Named moves (each a turn or a mirror), then the moves between two rows, first move first; the first pair answered
H (before -> after):
[-15  17  43 -19   0  -5  14 -25   2]  ->  [-16  25 -15 -15  -1 -41  -7 -12  -6]
[ 35  20  17  37  19  26 -30  28  30]  ->  [ 34  24  -4  35  19  18 -38  32  25]
[ 21  -3 -16   3  15  -1   3  14   2]  ->  [20 -9  3  0 18 12 12 12  8]
[-41 -13 -14 -14   7   1 -23 -13 -26]  ->  [-41 -15  17 -13   5  18  -9 -18 -18]
F (before -> after):
[-23 -18  -3 -14   9 -32 -24  -6 -27]  ->  [-21 -10 -22  -8   3 -36 -26  -1 -22]
[-10 -14   0 -34 -10 -20   1 -43 -34]  ->  [ -8  -6 -22 -29 -17 -29  -3 -38 -30]
[ 63  16 -13   3  -8 -35  16   4  46]  ->  [ 64  12 -23  15 -16 -21  26  14  42]
[-35 -19  72 -32  27 -16   4 -28   4]  ->  [-31   0  40 -42  25 -55 -11 -36  16]
E (before -> after):
[ 33   8 -12  -1 -24 -23  38  21 -13]  ->  [ 31   9 -16   0 -23 -23  39  20 -14]
[ 42 -24 -12  29  11  -5  17   2 -27]  ->  [ 26 -23  14   2  -5 -11  39 -26 -28]
[  7   6   2   5   0   3 -15  11   6]  ->  [ -3   4  15 -13 -14   0  -4  -4   4]
X (before -> after):
[ 41  -5 -14  18  16 -19  -4  10  19]  ->  [ 40  -2   1   4  15 -21  -3  -1  29]
[-33  -8  48 -19 -22 -11   3  -4  18]  ->  [-37 -23  37  -9 -29   7  22   6  -4]
[ 33 -29  -1 -14  28 -48  -7 -23 -20]  ->  [ 32 -33   1 -17  27 -46   1 -26 -23]
[ 34 -21   8   2  52 -51  -5 -30  35]  ->  [ 27 -36  30  -7  47 -42  17 -42  22]
Then:
Between the rows of a pair lie 2 to 3 moves.
[ 50 -26  17 -21  25 -43  41 -18  14]  ->  [ 55 -12 -48   9  10 -42  41  11   9] -> H then F then F
[ 10 -25 -48   2 -42  22  89   3   4]  ->  [ 14 -37  20   3 -17  55  86   1  20] -> X then H then F
[ 56  15 -52  28   4 -24  14  35  50]  ->  [ 57  -3 -13  49  20  23  19  49  50] -> F then F then X
[22 41 23 21 22 36 16 21 48]  ->  [ 10  56 -52   5   3 -29 -12  11  27] -> E then H
[ -6  44  40 -49 -18 -18  52 -20  48]  ->  [ -4  51 -59  13 -43   6  51  33  21] -> H then F then F
[-11 -23  28 -41   1 -23  17 -38 -17]  ->  [-10 -30 -20 -27 -13 -23  29 -23 -39] -> F then X then X
[-12  10 -47  22   2  27  -9  46 -44]  ->  [-21 -21  39 -16  33  31 -10  13 -50] -> F then F then F
[-15  54  12 -36 -22 -13  20 -16  27]  ->  [-18  43  22 -24 -32  13  37  -9  19] -> E then F then E
[26 -6 10 15  5 22 40 25 20]  ->  [ 33 -15  27   6  32   7  16  23  22] -> F then F then E
[27 20  1 26  0 46 18 22 17]  ->  [ 10  12  10  13 -21  46  44   7   1] -> E then X
[-11   9   0   2  23   0 -59   7  16]  ->  [ -8  -7  -8  22  28  18 -50  20  -3] -> E then X then E
[ 58 -52 -17  30  21  23 -13  19 -40]  ->  [ 63 -42  29  30  34  36 -19  15  -8] -> X then H
[ 11   6 -30  25 -32  23  52  27   3]  ->  [ 19  24 -10  32 -14  26  34  31  33] -> X then H then X
[ -5   3  43  39   2  42 -20   5  30]  ->  [-17   8 -51  36 -15  -8 -41  11  -2] -> E then X then H
[ 10  25 -25  -7 -10 -31 -38  -3  28]  ->  [-18  19   2 -15 -50   9  23 -19  13] -> F then F then E
[  2 -29  37 -28  34  -1 -21  -6 -14]  ->  [  1 -25 -26 -19  24 -20 -29   4 -31] -> X then H then F
[ -7  12  23   4 -28  37  37 -12  16]  ->  [ -8   6  41 -22 -16   7  24 -32  22] -> F then F
[ 18 -21  26 -34  17 -30   6 -27  -3]  ->  [ 36 -20  39 -15  28  -8  13 -11  19] -> F then E then H
[-9 16 32 12 -8 56 15  9  8]  ->  [ -8  45 -33   0  -3 -10 -38  11  14] -> H then X
[-10 -24  -1 -26   7 -59 -50 -11  -9]  ->  [ -7 -67  24   6  -6  10   8   7 -49] -> H then X then X
